Each row is where one point has got to under a steady rotation. How many steps took it there?
The counts run from 0 to 1085.
[ -7 -21  24   5   3  15  26   6 -22   5 -11 -11   7 -22 -17  23 -19 -17
  -9 -14 -36  13   8  11 -10 -19  20   5   2   1   1 -11  15  21 -44  -1
   7   6   8   2   4   6   2   4  37 -29 -10  37  24  18  15  -2 -22  15
  10]  1046
[-18 -14  10 -28  47  -6  -9 -10 -24  13 -15 -26  20  13  15   5   2  20
  30   6  33  19  -1 -24 -29  12 -12 -13  10  23  21 -11 -12 -13  10  35
  10   4  -2   6  10 -23   8  -3  19  -3  -5  -2   6  -8  11   1 -29  -8
  22]  765
[ -9   5  -2  20 -22  -5  35  -4 -10  28  19 -19 -25  -3  13  11  -2 -25
 -22  12   3 -22  16  13  20   5  24 -37   7  30 -22 -14  15  33 -18  -7
   9  -1  -4  11  10   2  26 -21 -11 -15  -5  45   7 -28 -12 -17  14  13
 -14]  499
[ 20  22 -20  45 -34  -3   2   8  17   3 -10  19 -23  26  -5   5  20 -36
   4  19  -4 -26  -2 -10  24   7  31  10 -26   2  20   6  23  11 -21  -8
   5   1  -1   2  -6  -1   7  13 -16  17  17  15  -1 -25  15  -9  -5 -18
  -7]  394
[ 12  -5  26 -15  25   2   9 -12   5  -4  18  31   0  -1   0   0  23  -9
   6  37   4   3  -1   8 -13  -8   6 -25 -18  -3  -4  10  17  17 -39  32
   0 -31 -31 -16  24   5  -2 -14  43  -5   7 -24 -15   3  -3  18   2 -19
   2]  452
[  7   8  19  16   1 -14 -17 -10  -1   8   1  -2 -16  38   2  19   9   8
  34  13  -6  -6   5 -28 -17  30  -4   3 -24   4  14 -17   0 -10  -1  14
  34  20 -13   3  -4 -22  38   6   9  24  25  26  20 -11  14   3 -46 -18
  -3]  773
[-15   6  20  11  12  -7 -12   4 -21   8   6 -50  -3 -12  -4  32  -9 -25
  11 -22   8  -4   2   6 -32 -20  13  12  10   8  12  -6   7  22 -14   0
  -5  21  19  10 -16 -11   1 -11   4 -22 -22  36  14 -37 -14 -18 -42   4
  -2]  629
[-10  -5  10  -9  11  26   2   4 -39  14  -8   9   8 -16  14 -39  43   6
 -17  32  29  10 -21  -2  16 -10  21 -43   0  34  12  31  -5  21 -25 -17
 -11  23  12 -16  17 -20  -6  -3  -1   8   4   8   5 -10  12  14   8  -6
   9]  508
[-28  14 -11 -32  46 -18   0   1  11 -11 -13  -1  -4  41 -23  15  18  -5
  29 -28   5 -26   7   6 -17   6   3  -6 -15   9  22 -23   1  -9  17  10
   7 -35  -7  19 -11  -5 -14   5  20  -8 -12   4  17 -17  15  -4 -13 -15
  21]  944
[-15   0   5  -5  23   7 -34   6 -13  33  -2 -36 -12 -24  26  -8  19  11
  12  19  21 -14  -2 -13  -4  26 -25 -25  22  25 -14 -10  -4   8  21  25
  25  33   6  -7 -16 -31  11  -4 -11 -15 -14  -3 -23   1 -15  10  -3 -18
  14]  221
[ -1 -11  -5  -5   8   3  23  21 -14  -5   0  15  -1   1  14  12 -11  -5
  -4  -1  -3   7  -5  26  -2 -22  18  -4   5   7  24  -8  20  34 -10  28
  25 -53   7  21  13   9  -6 -11  24 -21 -29  10 -24  17   3 -12  -3 -11
  21]  273
[  4   6 -38  43  -9  22   8  24  -1  -7  13  14  -2  16  18 -27  11 -15
 -11 -13  -1 -18   3  -9  27   3  42   5 -30  -4   9  -4  14  28 -24 -12
   2 -14 -13   6   5 -17  -3  13 -11   8 -12  55  22   2   1   3  44  -6
  -4]  818
[  4  -9  -1  -7  -4  16  13   6 -14 -20 -21  54   4   3   3  -7  10 -33
   7  15   8  11 -14 -12  -7 -19  19  14 -49   7  16   8   5  23  -5  13
  21 -12  12 -11  13 -23  -9  10  36   9  -2  -5 -30  -7   2   5 -22 -26
  29]  590
[  0   8   6  16   9  11 -17 -33  -5 -26  -1  19 -12  16  15  -4   7  -8
  20   1   5  17  13  -9 -22 -15 -37  -1 -36  -1  -1 -19   6  32  20  39
  41   2   6  -5   0 -35  -3  -8  20  -1  -4  24  -2  -8 -25  12 -13  27
  28]  560
[ 12  22 -15  -5   3  -3 -36  14   5  17 -21   5  -8  20 -41   0  17  20
   8 -15 -14 -24 -13 -10 -23   2  13  21 -24 -21  13   7  23  22 -24 -17
 -11  24 -22  -5  -5   2 -18  10 -18  26  22  11  -2 -14  13  25  -8  -7
  24]  323
[ 11  20 -20  -9 -20   8  -8  -8   3 -10   3  32  15  35  -8  -8   9   5
  11 -13  38  -6   0   3 -18  -4  18 -12 -38 -13  36  23   9  19   5 -10
 -20 -30 -18  -8  16  -9 -15  -7 -34  25  11  10  -3 -35  -2   1   3   2
  13]  810
[-28 -27   6  16  28 -11   9   4 -17  18   3 -32  16 -16   7  -8 -14   0
  29  10   6  -4  21  19   8  14  -7  -4  13   7  -9   3 -11 -33 -34  18
  -8  -1  11   3   7  10   1  -5  14 -52  -1  27  30  20 -18 -28  -3  -7
 -16]  830
[ -6 -28  13 -19  23   9 -10  23 -36  20 -39  -2  29 -18 -14  -6  -3  29
   3 -16  -4  23  -6  11 -25 -16  17   3   8  -4  46  20   4  19  -3  29
   2  -9  14 -18  18  18 -19   2   6 -16 -13 -16 -23  20   1  22 -14 -28
  43]  128
[  1  17  12  12   1 -16   9 -16   9   2  17  21   1 -10 -13  18   6 -39
  19  10  14 -17  27   5 -10  -7  18   3 -39 -13  -2  26  30  33 -15 -16
 -18 -17  -4 -19  24  34  10 -17  -4 -34 -11  -8   4 -25 -41 -22   5 -11
  11]  525
[ -9 -29   3 -15  24  10  -3 -34 -36 -19  -4  15   8  -8  -3 -17   9  -3
  17   7  17  31   4   0  -5 -14 -32 -32 -23  21  -4  16 -10  19  -6  19
   5   3  13 -17  19 -23  -5   4  12 -22  -8  12  18   9 -20  -7   5  34
  17]  24
[ 30  36 -27   3  -5  13   4   7  16  23  -5   2   2  22  27  -3  -4   7
  -8  15  13 -31   1  -1   1  23   3 -19 -20  20   8 -17  25  34 -11  15
   3   6  -2   7 -24 -50 -29  12  19  34   5  41  -1 -13  -2  15  11  -4
   5]  955
[ 14  -6  -6 -23  31  21 -27  29 -21   6 -24 -14 -13 -30  -3  -8  41  -3
  -4  26  18  -2 -45 -20   3  -4  18   0 -13  13  22  29  -3  25 -10  15
   1  44  -3 -14   5 -33 -14  20  -4  11  -1 -10 -13  -7   5  24   6  -8
  36]  858
[-13  25  -2 -20  22  17 -13  26 -23  -8 -24   3  -3   5  20   4  19  -9
  -5  -8  22   5 -30 -19  -9 -41   6  -4 -12  18   8  32  -2  -5  12  -6
  -3  25  13  13  -6 -47  -8  21  12   7 -11  25   8   6  24  17 -26  29
  20]  21
[  5  -5   5  18   5  -9  18  -5  -3  33  -1 -45  -4  -2  -1   7  -9   0
   8  13 -13 -45  21  27   7  32   1 -11  22  21   4 -36  14  28 -24  12
  11 -24   0 -20 -29   3  -1 -16 -12 -21 -20  15   4 -17 -14 -16  22 -25
 -15]  953
[ -2 -32   6   9  23   1  20 -20  -1 -13 -26  23   2 -22   5 -15  15 -13
  24  19  10   4   4   4  43   7   2 -36 -13   7  20  17   1   9  14  29
  23 -13   4  -6  33   3  -1  -5 -19  -8  -1 -24 -22  13 -20 -25  35  -2
  23]  1073
[ 14   3  -1   9   4   6 -33  -9  17  16  12  -9  -9   6  14  20 -11  19
  30  14   1  -1  15   1 -16   3 -19  12 -16 -19  -4 -10  38  31  10  53
  31  -2   4 -17  11  -2   9 -25  -9  -7 -10  -4 -40  -9 -34  10  -3  -4
  15]  72
[  8 -19  22  24  12  10 -17 -18  -1  12   0 -36  -3  -7 -15  19 -12  -5
  31  -6 -12  -5  18   2 -32  -3 -10  30 -11 -13  -3 -25  10  41 -23  23
  21  37   2 -27 -11  -2  17   2   9 -10  -8  40  14  -9 -31   4 -15  21
   2]  633
[-15  31 -25  -5  10 -23 -44  11  -1  -1   0  17   0  42  26   0  12  -3
  33 -14  31  -5  13 -12 -28  11  -4   4 -18  -2   4 -29  13  -3  39   9
  32 -23   3  19 -19 -30   7  -3  13   4   2   0 -11 -21   0   9 -36 -26
  18]  140
[-48   1 -10  -5  12   0 -14 -15 -27 -11  12  14   9  26  18 -24  23   8
  25  20  45  17   3  -5  -7  -7 -13  -8 -20   8   3  28 -20 -45  -6  10
  -9 -12   5   2  23 -23  -7  -1   9 -20  19  14  32   9  -8  -8 -21   3
  -6]  903
[ -5 -13  -5  31 -15 -14   3  19 -13   5   7   8 -16   4  -1  24 -16 -28
  -7   1  -2  -5  30  20  17 -32  24   1  24  14   7  11  20  14 -27  27
   0 -29  10  27  20   9  -4 -29  14 -25 -36  27   4  25   4 -30  11   2
   8]  622
[-17   3  -4 -20  20  -4 -25 -29  -2 -20   3  38   7  35 -27 -23  25  16
  36   6   5   9  22   6 -10 -13 -21 -32 -30  -7   6  25   8 -15  -3  20
   0 -27  -8  -5  19  -3 -34   1   3 -16  15 -29  16  11   1  18  -9  19
  29]  869
[-11  -4  13  14  34  -4   1 -17  -4 -10   0  -7  31   3  19  -2  -2  -3
  30 -11  39   4   1 -18  17  12  -8 -20 -29  -7  26  16 -23 -16  14  14
 -12  -5  -8   5  32 -46 -11   7  -3   4 -20  30  22  -1  -3 -16  -2  18
  22]  691
[-27  -9 -11 -14  19  -3 -16  -8 -17   4 -10 -10 -14  26   7 -24  27  12
  10  -7  17   5  14 -17  20  20   1 -64  19  19   9  -8  -3 -14   4  20
   8   9 -27  19  14 -26  -2  13  -9  12  -8  28  18  16  23  22  21  27
   4]  155
[ -3   1  -5   0   5  10 -22  19  21   9 -34   4  17   8 -42  17  -7  -1
  13   7 -45 -18  16  13 -13 -18  15  28  -4 -10   1  28  18  -7 -38   3
  -9  11  -5  11  -2  12 -18   6  12 -21   0   3   2  15  17   0 -27  -5
  31]  867
[-18 -29   0   8  40  19  15  17 -18  -3 -28 -12   1  -2   2  -9  19  -3
  18 -21  -6   0 -33 -22  12   7  15   5 -27 -16  -6 -13 -16   1 -15   7
  30  39 -17   0   1 -23  11  35  17   6   4  44  14  15  14  25   3   9
  17]  438
[ -8 -38  23  19  31  -3   4  -8 -11   0   0 -11   1  25 -23  -6  27  16
  23  23  -2   1 -10  -8   7  25   3  -4   1   7  10  12 -25 -33 -29  21
  -6  13 -14  -2  26 -11   2  -7  18   0  27  24  38  18   5  -2 -18  -1
 -10]  163
[-18   8  -1  -3   3 -12   8  23  -9 -17  -3  42   1  33  -5 -12  39 -22
  -4  43   9  -5 -15   2  -5 -18  22  -9 -10   7   9  18   4 -10 -47   0
 -12 -10 -10   1   8  -8   0  -7  40  -7  13   1  18  12  25  -1  -8 -25
   3]  516
[-27  -7   5  13   2 -13  10  12 -21   9   4 -27   1  20 -16  17  -8   2
  32 -29  21 -10  12   7 -16 -12   8  12  15  -9  23  -6   1  -6   2  -1
   4 -42  22   3  11  28  11 -18 -14 -41 -12  20   0 -23 -28 -36 -36 -28
   7]  205
[  1   0   3   6   5   5  23 -10   4  20  19 -13  42  -3   3  16 -16 -18
   0   6  -6 -16   1  20  -7  14  22  -9  -7   7  15 -11  21  18 -52   5
 -29 -31   1  -3  17  -2 -10  -6  20  -9 -31  46  40  -5 -14 -27  10  -5
 -20]  346
